Each row is where one point has got to under a steady rotation. How many ticks took it there?
The counts run from 0 to 752.
[-11  40  18  25  33   1  13  -1  -7 -21  14  13   4   8  20 -11 -10 -30
  22  16   8 -12  28   5 -10  -7 -32  11 -10 -28  25 -37 -31  19  12 -23
  21  -8  -9  -4  13  24 -24 -10  19  23  -4  22   3   4   9 -29  19  15
 -25  13 -41  20  31  13 -24   2  50 -52] : 94
[ 14  16  -1   1 -13 -10 -11 -15  24   8  12 -10  27  26  56  22 -18 -26
  37  42  15  -3  -6   1  -2 -44  -9  -2   2 -14  -9  -2 -12  25  -3  -1
  -4 -11  -1   2  61  28  -4 -32  -6  21  -7 -18  28  30  -9   6  -1  16
 -53  11   1 -11 -12  15 -15 -41  27 -17] : 431
[-49 -18  23   1  -2  13   0 -18 -20  10   1  -8  25 -27  -7 -18   0  -8
  39  37   2  14  25  -8  -9   2 -36   7  -5 -33 -15 -24 -24  22  -4  22
  20 -16  10  20  44 -22 -13 -28 -18 -17 -20 -22 -26  11  29   4  25 -12
 -33  47 -26 -23   9  19   4 -16  32 -25] : 296
[ 10   7 -37   6   3  11 -12 -21   3 -18  26  -7  10   0  20  13   2   4
  13  28  28  13  -8  20  17 -23   6   4  16 -28   8  11   2  65  18  11
 -31  -9 -36   3  40  30  -5  18 -40  -3   0   5  -2  20 -13 -18   4   1
 -26  15 -49 -20 -46 -11  45   0  22 -49] : 607
[ 12  16   3  17 -14  -1   7  15 -42 -11  23 -12  17   2   3  29 -14 -45
  49   9   0  16  17  -5  15 -20 -16  13 -18 -52  -7 -10 -37 -12   4 -21
 -29 -32 -32  13  46  23  -1   1   9  10 -27  11  -5  -9 -13 -24  -4  42
 -17  30  11  10  13 -26  31  -3  10 -25] : 275
[-10   0   8  10   7  12   0 -39   7 -18  27  25  -9 -12   8   3   1 -21
  -7   2  -8  -6  36   0  15   7  -7  21 -12   3  -8 -36 -15  38 -46 -13
  19 -49  32 -17  17  36 -10 -10  20 -27  -3  43  15  13  16 -35  38   6
   5  37 -46   8   7  12  10 -25  22 -42] : 334
[-20  24  -9  31 -14  34  24 -36  22  19  28 -21   7 -24  -2  -8   5 -18
  29  24 -11   7  10 -33  30  26 -21  44  -1 -56 -23  -9 -43  39  -9  21
  13 -15   3  -6  27  -1 -26  -3  -6  -8   3  -8  -5  11  18  15  11  16
 -30  23   4  20 -10   9  30 -22  16 -37] : 402
[-11  -4  32   9   6 -26 -12  20 -22   1  -4   1  14 -21  14  26  -6 -25
  27  12  17  25  27  -8  32  17 -13  13  -2 -36 -28  -4  -3  34   1 -15
 -19   8  32  27  29  18  16  -7  10  -5  28  25   2 -18 -14 -19 -26  40
  -9  30 -20  22 -10   6  20 -35  79 -23] : 628
[-10  22 -21   9  40 -12  15 -24 -11  13  20   4  25  -1  38   6 -33 -25
 -28  31  22  22  38  24  21  33 -19  25   2  -7 -16   9  -4  28  -8  15
  -2 -49  -1   1  24  -6 -33  -5  -7  -1   1 -31  -7  24  19   6  17 -20
 -40  43 -32 -11 -18  12   6 -12  10 -25] : 483
[  1   7  -8  15  -4   5  16   1   4  25  34 -12  14 -24  35  22 -24 -35
  16  24   6   5  23   6  33  33  -5  29 -19 -10 -55   6 -16  13 -27  19
 -19 -37  17  -3  39   6 -12 -14   2  -5  16 -26  -4   3  21  35   5   1
 -39  41   4  -9 -24  10  41 -39  11  -5] : 138
[-32  -8 -25   3 -34  18  13 -38   4   0  26  10  15 -42  27  -3 -19   7
  37   4   8 -16  -5  27  27  -7  10 -10  20 -24 -16   7 -23  35  12 -21
 -37 -22 -24  26  35  37   4 -12 -18 -11   8  21 -15  15  -2 -17  21   9
 -28   0 -44 -30 -15 -28  33 -17  22 -30] : 262
[ -4  30   6   7  36  -3  -1  14 -30 -18  29   8  34 -20   7  14 -15   2
  23  15  13  26  10  -5  28   1 -42  39  -2 -18  31   3  -6  40  33  17
 -19  -6  -9  -8  57  17  -7  16   9 -14  -4  -4  20  13  16 -26  -7  26
  25  38  -6  22 -30  -4  21  -4  54  10] : 388
[-49  24   5  26  -1   6  35 -28   8   4  12  14  17 -35  23   3 -11  -6
  15   3   7  16  25 -18  28  53  13  44   0 -16 -30  -7 -16  34   1  37
 -24 -18   9  -6  21  24  -4  -6   7 -15  22 -11  20  20  11 -19  12  32
  -7  27 -29  16 -19   6  23 -19  36   0] : 744
[-33  -6 -10   9  15  12 -26  15 -10 -10  25 -14  36 -28  13  -7 -29  27
  47  27  14   9  -6  26   6 -21  -9  -6   3 -25 -14   3  -5  28  20   8
 -22   2 -11  36  45  15  -3 -21 -19 -20 -13   1 -30   2   8  18  18 -13
 -23  38 -47 -36 -28 -11  11  -6  39  -3] : 719
[ -8  49  -9  12  19  -1   6 -23  -6   1  30   2  48   6  14  -3 -23 -11
  15  10 -16   7   8 -25  36  10 -45  28   0 -16  18 -22 -36  21  13  -1
  24 -31  10 -31  45  13 -30  -3  31   5 -12   7  23  24  19 -13  -3  11
  18  26  18  31   4  20  -9 -26  34 -13] : 658
[-19  -4  14  16 -36 -13  17   1 -14 -27  -7  -5  16 -13 -23  11  12  -5
  47  11  -8  20 -20  -7   1 -15  -5   8   1 -69  18 -42  -8  21   3 -32
 -21  -5   0   7  47  34  -7  -7  -4  -7 -16  11 -15   6  -6 -32  -6  49
  23  28 -15   5 -22  12  21   0  40 -32] : 539
[ -1  29   1  30  -5  24  32   8 -23   0  12 -12   8 -24  28 -10 -30 -22
  58  25   6 -12 -10  14  16 -14 -23  -6  -3 -60  15 -15 -13  24  22 -12
 -16   6 -31  17  55  16  -6   0 -20  20  -2 -10 -31   0  -1   2   5   8
 -54  -1 -12 -10 -16 -13  14   5  24 -17] : 619
[ -5   6   2  31  16  25  10  49  -4  -3  36 -25   7 -29 -15  10  -9   5
  39  15 -17   0  -4 -18  12   3 -11  25  -1 -61   4 -39 -18  29   2  16
 -13  16  -9  -6  53  13 -41   7  -2  -5  -7 -12 -19  -4  21  30   1  22
 -16  47  -6  -1 -35  -4  31   9  20  -6] : 731
[ -1  -7  -1 -15  16 -13  -9  -2  27  22   3 -41  11   6   8  11   4  -5
  29  49  10  24   2  34  10   9 -30   5   5 -20 -32 -22  -5  24 -17   9
  24   7  26   3  37 -14 -13 -23 -24 -11   5   2 -29  -6  32  23  13 -15
 -10  33 -20 -16 -42  31  27 -41  54 -39] : 560
[-17  37  -2  10  18   3   6  -5  55   7  25 -15  20   9  53   7 -16  -2
  34  28  26   2  -3  36   2  -4 -12  45  -8  -6 -25   4 -22  27  12  39
  11 -11  14  15  28  27  -8 -15 -14 -12   8   7  22  27  11  17  21   3
 -35  -2 -27  19 -30 -10  -3 -28  46  -2] : 325
[ -6 -12  -2 -18  11 -35   9 -13  -8   4  35  -1  10   8  -1  39 -18  -1
  10  -8 -19  24  18  13  22  20  -3  -5  35 -25  -5 -32 -12 -19   6  -4
 -15 -37 -25  -2  41 -19 -48  29  11  -2   1  28 -12  15  25 -35   1  12
  16  53 -27   8 -15  -8  30 -29  -1 -51] : 152
[ -6  29  -9  14  35  16 -24  11 -38 -15  42  -2  42  -9  -2  19 -25  -2
 -10  16   8  21  23  29  -7 -24 -24   8 -20 -27 -18  22 -14  31  22  14
 -22 -43 -21   8  35   1 -24  -3  -6 -18  -1   8 -22   3  -3  17 -20  -8
 -26  59 -19  -6  -4  -8  37  -8  27 -15] : 377
[ 23  24   1  16  -1 -18  -4   2 -38  -6  14  -2  26  11  14  45 -16 -48
  21  15  11  22  17   2  20 -27 -36  16 -17 -39   2  17 -16  11   6 -27
 -21 -48 -29  18  55  19   5   0   2  17 -16   3   7  14 -18 -26 -27  29
 -20  29   8  18   2 -13  12 -15  29 -17] : 276
[  2   4  10  21 -44  16  10  24  -5  -6  15 -17  -2 -17   7  22 -10 -10
  62   9   1  -1 -18   7   4 -33  -2  -5  -3 -67 -10 -27  -7  29  11   6
 -26   0 -25  12  57  15  -4  -5 -17   6   0   7 -22  -1  -7  -8  -1  29
 -39  22 -15  -3 -33 -24  35  -5  17 -16] : 273
[  7 -15   2  -7 -39  11   5 -21  -8   1  17   2  15 -28  28   1  -7  -9
  15  16  15 -19  -1  16  15 -20   7 -26   9 -32  -2 -21  14  48  -5  -3
 -18 -14  -3  -8  72  35  -4  14  -9 -12  20   1 -17  12   7 -19  -7  -5
 -31  18 -20 -32 -52   2  47 -29  11 -34] : 267
[-40  -9  13   4   3   4 -24  21   0  -2  22  -5  29 -32   2   5  -9  21
  13   6  15  24  15  16  -8   0  25 -14  -6 -33 -49 -10  -1  52  -5  13
 -40   6  14  11  34  21  -5 -12  -8 -25  12  -1 -17  -8  -9  13  -7   4
 -23  52 -50 -17 -26  10  46 -20  32 -19] : 373
[-13  28 -18  16  15 -14   0 -33  35 -18  12   0  13  14  19  17  11 -14
  -3  23  14  26   9   8  13 -24 -29  44  -4 -17 -17  20 -22  31  -6   5
  10 -59   8  14   4  21 -17 -23 -22 -10   9  21  28  37   5   3   8  19
 -17  26 -23  30   3  -6  -8 -21  50 -30] : 670
[-16  39   1  30  39   3  12  13   8   4  27 -20  22  10  25  20 -26 -16
  19  23  23  35  34  15   5  33  -8  52  -9 -16 -46  13 -16  29   4  35
 -15 -20  -2   8  15  15 -12   2 -13  -7  -6 -23   6   7  -8  21  13   9
 -38  29 -35   0 -37   4  25  -1  22  -8] : 478
[ 13 -20 -23 -10 -21 -19   1 -36  25 -13   5   6  -5   9  12  29   1  -3
  -5  14 -15  11  -2  17  22 -45 -20  -5  23 -18  12 -29  14  26 -27 -30
  10 -41   4  -2  24   9 -17 -21 -16   5   8  31 -11  39  27 -27  14   9
   4  43 -26   3 -10   4  -1 -44  38 -42] : 76
[-25   9 -25  13 -16  -7  23 -61  43   8  22 -16  16  11  11  -3  31 -16
  29  30  -3   7   3  -4  -6  20   8  21  19 -18 -22 -12 -40  -2 -21  -1
   9 -38  -1  -2  13  14 -31  -4 -20  -4 -19  -1  -4  30  22  -4  27  10
 -18  15 -28 -16  -4  13  18 -13   5 -71] : 673
[ 14   4   3  -6  14 -30  -1   5 -32 -14  27  16  22  15  31  31  -8 -21
 -16   5  28  14  23  29   7  -2  -1  -5  14 -16  13   0   9  19   9 -11
 -23 -31 -22  -2  56  33  -8  37  12  -7 -11  12  13  12  -1 -58 -17   7
   2  30 -37 -12 -30  -1  31 -14  11 -36] : 611
[-14 -20  -3  27  23   8  -5 -12 -10  10  18   2  -7 -23   2   9  -8 -23
   0  29   1  20  35 -18  45  15 -36  28  -2 -35 -11 -11   1  27 -27   6
  19 -49   7  22  21 -26 -36  -7 -17 -11   5  -7   2  11  30  11  12 -11
 -47  66 -25   8  -4   3   5 -13   8 -33] : 142
[ 19   9 -17  -3  -8  11  -5 -15  13 -13  44  -1 -11  15   5  25   1 -21
  38  -1  -1   2  16  12   0  -9   4  22 -13  -1 -33 -21 -37  10 -24   2
 -20 -46 -12 -20  19  25 -10 -14  17 -18 -31  39   1   2   4 -21  32  19
   5  37 -36   1  -2 -14  51 -14   2 -61] : 339
[  0 -21  -2  12  19 -15 -23   3 -21 -15  31  18  12 -20  29  45 -37  -9
   9  12 -15  11  21 -20  42 -17 -19  10  24  -7  17 -24   8  13 -19  -4
 -18 -51 -13   9  52   8 -23  -2  15   4 -17  12  22  36  12 -28   8  21
  -8  64 -21   3   7 -15 -16 -27   8 -13] : 499
[ -9  26   4  23   3  -5   3  34 -18 -30  21   8  29 -22  15  19 -38  -1
  24   3  -4  15  -1  31  19 -10 -13  15 -28 -22  -8 -17   4  21  -2 -35
 -26 -28  29   4  48  58  16 -28  26 -19 -12  18 -12  -2  -5   5   9  20
  15  34 -27  -6 -12  -7   2  -6  43  19] : 463
[ 14  -4  17   6 -14  11   3 -10  -6 -10  10   6   0   6  31   1  -7 -35
  38  39   2 -20  16 -14 -20 -22  -4   9 -12 -10  10 -48   7  37 -29  -1
  -2 -17  -9 -15  65  32   5 -16   3  11 -47 -19   9  27   6 -25  43  14
 -29  30 -34 -24 -16   9   0  -6   1 -26] : 690
[  8  29 -18   8   9   7   3 -20   5 -12  18  10  20 -11  47  17 -39  -1
  15  19 -10 -15   0   2  12 -43 -34   7   7 -20  22  -5  -5  49  33  32
 -17 -23 -35 -12  54   1 -24  -5 -15  29  18  -9   5  43  14 -16   9   5
 -36  23 -10  18 -10 -15  -5 -38  32  -6] : 160
[ 17   1  28   8  -8   8  -7  22 -46 -18  18  18  -4  -4   0  28  -3 -29
   7  -2   6   0  27  -6  19 -12 -19   6 -12 -44  18 -31  -4  30  -6 -10
  -7 -28  -5   0  64  22  -4  23  27 -10  -7  36   2  -6   0 -47  -6  18
  -7  48 -21   5 -13 -19  24 -18  18 -40] : 270
[-37  -1   5  18  -9  -9  26   2   2 -16  21   8   0 -26   8  24 -42   2
  45 -22 -31  -3   0   2  12  -1   1   5  21 -31  10 -45 -17 -12  16   8
 -28 -26 -30   9  44   2 -43  -6  10  11   3  21 -25  26  28 -32  23  26
  -5  38 -30  19   6 -30   0 -17   8 -14] : 157
[-25  12  21   8 -13   0 -10  17  13  -9  29 -13  52  -1   6  28 -31  17
   5  13 -17  14   8   0 -24 -23  -1   8 -11 -23 -22 -31  -8  13 -11  30
 -16 -35   8 -14  71  11 -31 -17  10 -23 -20 -16   8  29  14  18  12   0
  -5  61 -11  -1 -34  19   4 -24   0  18] : 308
[-13  -6   7  -6  24 -18 -35   9   8 -11   9  -1  18  11   6  37 -27  16
  10  19   4  46  24  22  23 -11 -32  18  -3  -1 -28 -12   6  19 -15   1
  -1 -38  28  23  28  -4   6 -31  -3 -23 -13  23  -1  10  15  -4  10  -2
   5  55 -46  13 -11   6  -7 -28  47 -12] : 564
